One vector is turned by the same rotation once a step. Each row is the vector after some number of steps, and that number follows the row.
The counts run from 0 to 1273.
-11  -68  -48  -112  238  -72  26  -62  206  -143  290  -218  -271  -113  163  76  -108  330  -19  -255  201  163  16  -280  -274  54  27  -26  116  269  -83  161  82  -92  -28  -67  229  -209  161  -121  -171  230  40  534  182  -176  -14  293  -207  189  140  427  -277  -316  -80  -114  -86  -4  62  -144  -131  179  101  259  -112  231
932
13  83  29  -155  208  -115  285  5  124  -103  443  16  64  33  -223  150  88  234  11  -296  437  180  179  -155  48  69  147  1  -146  300  -283  105  65  36  -44  167  252  -265  267  93  -69  110  -164  585  274  -261  31  199  -155  135  96  283  -5  -222  1  -10  123  -93  173  -124  134  194  -4  100  -10  366
496
52  24  -93  27  185  -156  342  -156  106  1  400  -124  146  152  -101  154  -87  307  -24  -58  424  17  33  -304  33  -77  115  125  -137  168  -158  95  89  48  -96  53  242  -79  256  278  226  293  -74  392  263  33  -44  213  -255  73  -90  305  -67  -400  253  -60  -19  -182  228  -260  30  236  114  135  39  144
576
-33  206  -118  99  78  -252  134  31  202  23  297  -216  10  129  -166  -46  -184  324  -195  -335  3  121  136  -160  116  59  169  198  -301  287  -200  92  -68  78  80  -5  453  -273  -60  14  45  156  152  266  2  -200  -134  152  -297  230  195  514  9  -266  -335  144  -87  -49  85  -191  19  182  119  118  -108  162
878
45  303  143  -90  54  -134  77  -169  241  -88  170  -81  23  120  70  118  -61  171  -7  -187  368  60  221  -155  -251  319  451  59  -7  441  -67  33  -30  -60  26  6  340  80  203  49  -173  258  -103  344  311  -123  96  154  -166  119  122  346  -149  -196  -161  147  78  172  331  -47  -91  165  -22  12  -55  409
731
61  170  7  -49  352  -10  74  -12  261  -105  342  -296  -152  93  99  -54  -71  364  -116  -277  86  248  114  -181  -193  145  199  -5  20  285  -117  23  -100  44  -8  -153  239  -253  102  -116  -83  201  71  290  218  18  -26  180  -372  305  289  349  -302  -306  -318  -65  -109  152  120  -153  -25  146  19  174  -38  234
1036
-13  41  -155  49  14  -337  285  -167  249  89  244  -168  13  30  -64  9  -27  265  11  -338  247  -111  81  -318  -7  18  104  192  -127  280  -210  235  37  -54  31  165  464  -68  65  89  9  253  -120  396  46  -319  26  275  -5  110  111  520  -31  -262  -52  -46  -92  -259  -3  -255  -108  117  131  54  -87  207
191
-59  90  -8  161  109  -31  -18  -15  137  -188  274  -145  194  119  -18  23  -109  411  -59  -88  189  120  152  -112  -87  76  298  105  -57  270  -6  101  16  132  -89  -41  264  55  215  218  42  408  147  385  395  265  -86  95  -352  86  -79  296  -187  -435  24  62  -10  225  403  -109  -14  163  88  60  -60  309
363
41  95  -43  36  -150  3  -64  -23  99  -240  333  -175  11  75  69  117  -129  396  -107  -104  138  8  51  -181  -387  116  283  101  13  314  -14  -18  91  -73  -108  111  293  51  162  199  38  364  180  529  277  94  33  178  -302  102  -89  458  -31  -371  -50  -23  3  197  128  -53  -85  49  75  118  -165  395
954
-57  89  -104  42  279  -179  302  -145  208  42  343  -250  14  147  -14  -147  44  344  12  -403  100  115  52  -264  -142  40  315  149  -70  227  -89  255  -109  42  46  -130  226  -164  70  -76  16  335  -33  263  289  135  -91  168  -173  343  97  370  -209  -390  -69  -109  -84  -103  206  -67  -60  127  -49  122  24  206
692
63  23  -151  24  367  -221  290  -225  274  69  247  -221  37  60  7  -14  86  281  24  -302  269  -48  85  -310  105  -6  148  165  -46  342  -270  178  -85  -61  20  20  293  -133  232  2  89  202  -257  123  207  -60  -108  187  -122  245  232  359  -273  -332  -85  -92  -149  -166  82  -278  -130  184  72  147  70  112
910
129  271  -14  88  171  -118  -33  104  315  -8  369  -135  72  205  -107  131  -277  332  -215  -28  216  217  123  -102  57  6  -20  82  -187  295  -206  -106  40  96  -63  -24  413  -259  140  130  86  190  129  239  94  -112  -53  150  -513  68  142  370  -103  -277  -176  119  -114  171  174  -339  99  196  175  50  -82  182
551
-82  215  34  131  34  -217  -12  37  260  -72  294  -18  258  116  -226  34  -99  340  4  -178  289  57  221  -189  156  71  -63  145  -239  332  -161  99  145  108  -165  130  549  -137  75  146  -25  248  -89  348  78  -229  1  213  -137  -28  142  425  7  -242  -206  234  33  124  244  -328  15  127  145  -93  -58  194
1103
-16  50  -111  67  -10  -105  -154  -116  147  -285  109  -201  5  -49  140  67  -112  334  20  -174  134  -73  96  -197  -155  177  236  100  113  407  -72  134  66  -84  -1  30  272  183  295  122  -84  356  70  462  331  61  -110  201  -179  80  -84  409  -306  -384  -26  11  -83  252  201  -123  -234  142  136  82  -161  354
36
-48  24  -75  7  -82  -151  75  35  154  -99  367  -164  15  -48  -88  59  13  363  -9  -340  208  -47  88  -258  -140  -28  -56  81  -177  302  -176  114  190  -86  -123  248  469  -124  30  105  36  256  -27  583  47  -300  135  293  -104  49  93  531  71  -260  -175  -45  43  -39  -7  -253  -88  -41  102  67  -93  256
400
112  183  18  14  151  -236  107  -193  278  59  211  -129  -43  267  46  129  -197  167  -30  -248  265  85  111  -236  -142  240  155  140  105  346  -222  140  -13  -30  140  -164  327  -64  353  -154  -186  53  -42  236  184  -196  -205  177  -279  178  188  399  -276  -171  -12  104  -265  163  184  -97  -53  373  128  233  -157  231
436
37  154  -60  -39  188  -203  226  -97  90  39  293  87  1  168  -188  60  -62  225  -43  -309  276  210  160  -125  -128  115  338  179  36  185  -173  214  -41  126  59  107  182  -53  152  56  -66  272  30  558  353  -90  -123  123  -111  250  -48  313  -52  -340  188  -65  -76  -41  144  46  92  193  22  153  -178  536
1187
-135  115  16  -133  226  -119  -26  100  160  -53  251  133  -49  -13  -204  123  -46  348  40  -289  333  194  144  -174  30  100  4  21  -34  159  -177  181  63  140  -110  226  336  -231  122  67  -131  345  -9  688  210  -264  -3  240  -83  33  37  379  -1  -328  2  -15  60  -56  126  -206  70  161  155  20  -160  402
390
-72  21  -158  201  -131  -203  44  147  99  -140  374  -222  141  100  -237  20  -114  388  -82  -296  45  84  146  -131  -31  -13  -32  141  -289  299  -136  46  167  5  -54  114  472  -221  69  83  -9  106  133  444  68  -185  -124  195  -268  104  63  473  149  -356  -153  109  -95  132  46  -207  17  64  117  83  -156  273
984
8  101  -85  80  74  -224  148  -26  104  -112  251  -180  96  -8  -255  50  -71  217  -93  -299  124  63  207  -75  298  160  278  165  -221  473  -270  100  -51  -24  120  66  340  -223  143  135  -89  31  51  390  216  -219  -177  108  -234  219  81  352  -32  -339  -221  230  41  -32  113  -91  24  208  80  144  -78  365
168
39  229  6  141  -52  -209  -94  115  101  -79  285  -41  166  247  -207  39  -198  342  -60  -179  151  147  196  -15  -84  100  155  204  -47  310  -175  24  98  136  -37  56  345  23  228  60  -93  192  119  437  281  -70  -214  96  -356  19  -24  369  -18  -313  47  160  -145  380  257  -93  108  202  135  79  -205  394
866
58  192  97  -164  314  -38  166  -181  250  -65  252  -93  -193  34  104  246  -219  176  -141  -40  405  149  72  -272  66  183  238  30  -4  334  -143  41  -45  41  59  -53  220  -184  217  144  64  269  20  430  200  -162  -49  142  -313  146  21  318  -280  -307  -5  56  45  -128  286  -209  16  329  132  216  -82  187
1157
-136  44  -159  87  51  -191  -148  33  114  -180  162  -161  29  -54  -141  -43  -140  372  -73  -324  -56  102  116  -24  81  120  196  160  -83  303  -122  236  23  99  52  63  375  -83  33  7  -161  273  221  522  204  -47  -208  183  -184  136  60  471  -121  -394  -132  47  -93  112  62  -54  -58  118  153  107  -249  418
165
-34  0  -55  52  53  -28  -80  -36  181  -334  317  -252  91  -26  -5  184  -144  347  -16  -84  270  -21  91  -187  96  82  12  -50  -57  477  -88  -52  230  -46  -77  -74  312  -134  392  109  -53  101  79  408  142  4  -114  219  -451  24  129  331  -307  -314  -131  160  -4  309  286  -242  -30  182  110  111  -60  129
1152
34  163  -46  194  11  -289  273  -171  231  58  283  -214  313  218  -124  -83  47  213  58  -311  217  -109  181  -232  59  23  220  201  -258  413  -210  142  35  -49  -25  58  472  -49  161  86  65  148  -263  99  154  -27  -58  177  -199  194  207  428  -52  -225  -133  133  -50  8  238  -295  -143  146  34  -15  83  125
89
-39  66  -190  33  256  -133  105  50  142  -190  279  -205  17  -36  -105  -100  21  412  -128  -306  -62  191  96  -59  148  76  326  142  -144  303  -171  138  -147  27  13  50  268  -199  -19  75  76  315  168  377  258  57  -102  119  -226  261  38  329  -152  -484  -223  -57  -42  -19  87  -77  -48  42  76  81  -40  332
374
69  113  79  -17  -43  -231  287  -138  192  112  494  -76  67  269  -55  83  -24  200  43  -275  373  30  111  -348  -421  6  93  166  -119  208  -103  82  157  -31  -60  109  416  -76  153  -11  5  220  -136  422  123  -231  143  238  -122  105  139  453  151  -164  38  35  -16  -44  172  -135  33  109  -2  50  -88  260
1217
132  193  31  -160  217  -100  61  -128  268  -26  237  69  -101  31  102  268  -55  229  -116  -71  404  16  122  -280  -110  138  203  41  67  331  -236  -32  13  -95  10  232  346  54  247  242  20  299  -153  521  233  -267  124  188  -86  58  42  426  -92  -192  20  -69  41  -77  92  -248  -70  207  240  67  -154  398
734
55  61  -167  -41  76  -175  108  4  92  -27  259  -58  -182  91  -51  78  -201  291  -180  -298  63  175  60  -159  -194  128  269  170  40  182  -220  157  17  -6  115  84  251  -86  130  66  -68  230  220  578  200  -184  -149  143  -214  238  -44  387  -27  -362  82  -114  -162  -69  -33  -10  12  195  118  275  -287  455
53
49  84  -63  93  6  -195  279  -15  -7  -130  382  -257  54  142  -173  -21  -34  283  -101  -363  55  204  124  -47  -163  131  457  115  -151  317  -119  165  -79  -26  90  -4  190  -86  129  -8  -41  161  129  392  342  75  -128  69  -316  361  35  296  -45  -360  -75  40  4  13  173  52  10  120  -51  210  -72  374
267
89  252  14  55  323  -230  44  -155  451  51  208  -203  100  170  57  -75  23  303  10  -167  183  -1  176  -222  78  99  196  188  0  374  -282  146  -115  14  41  -49  350  -75  202  -1  17  239  -219  35  263  -54  -94  146  -187  171  278  418  -329  -254  -240  6  -172  122  222  -289  -174  214  113  12  22  168
1125
298  128  -88  -65  342  -94  254  -46  306  16  448  -213  -113  168  83  120  -117  233  -196  -223  189  157  20  -225  -151  11  91  143  -19  283  -308  -27  0  -42  22  -26  251  -273  217  15  127  65  -63  265  180  -138  -19  174  -406  242  195  346  -169  -306  -78  -107  -210  -83  -55  -253  23  193  118  291  -23  197
1246
-50  82  -130  134  198  -182  -15  -36  370  -78  244  -357  146  53  46  -89  53  419  -8  -269  106  -108  90  -275  34  -82  -13  151  -79  317  -218  190  22  8  -104  48  421  -124  96  26  116  304  -147  179  191  -46  -31  192  -144  141  227  471  -252  -334  -247  -97  -166  76  83  -361  -212  51  99  -10  27  105
1014
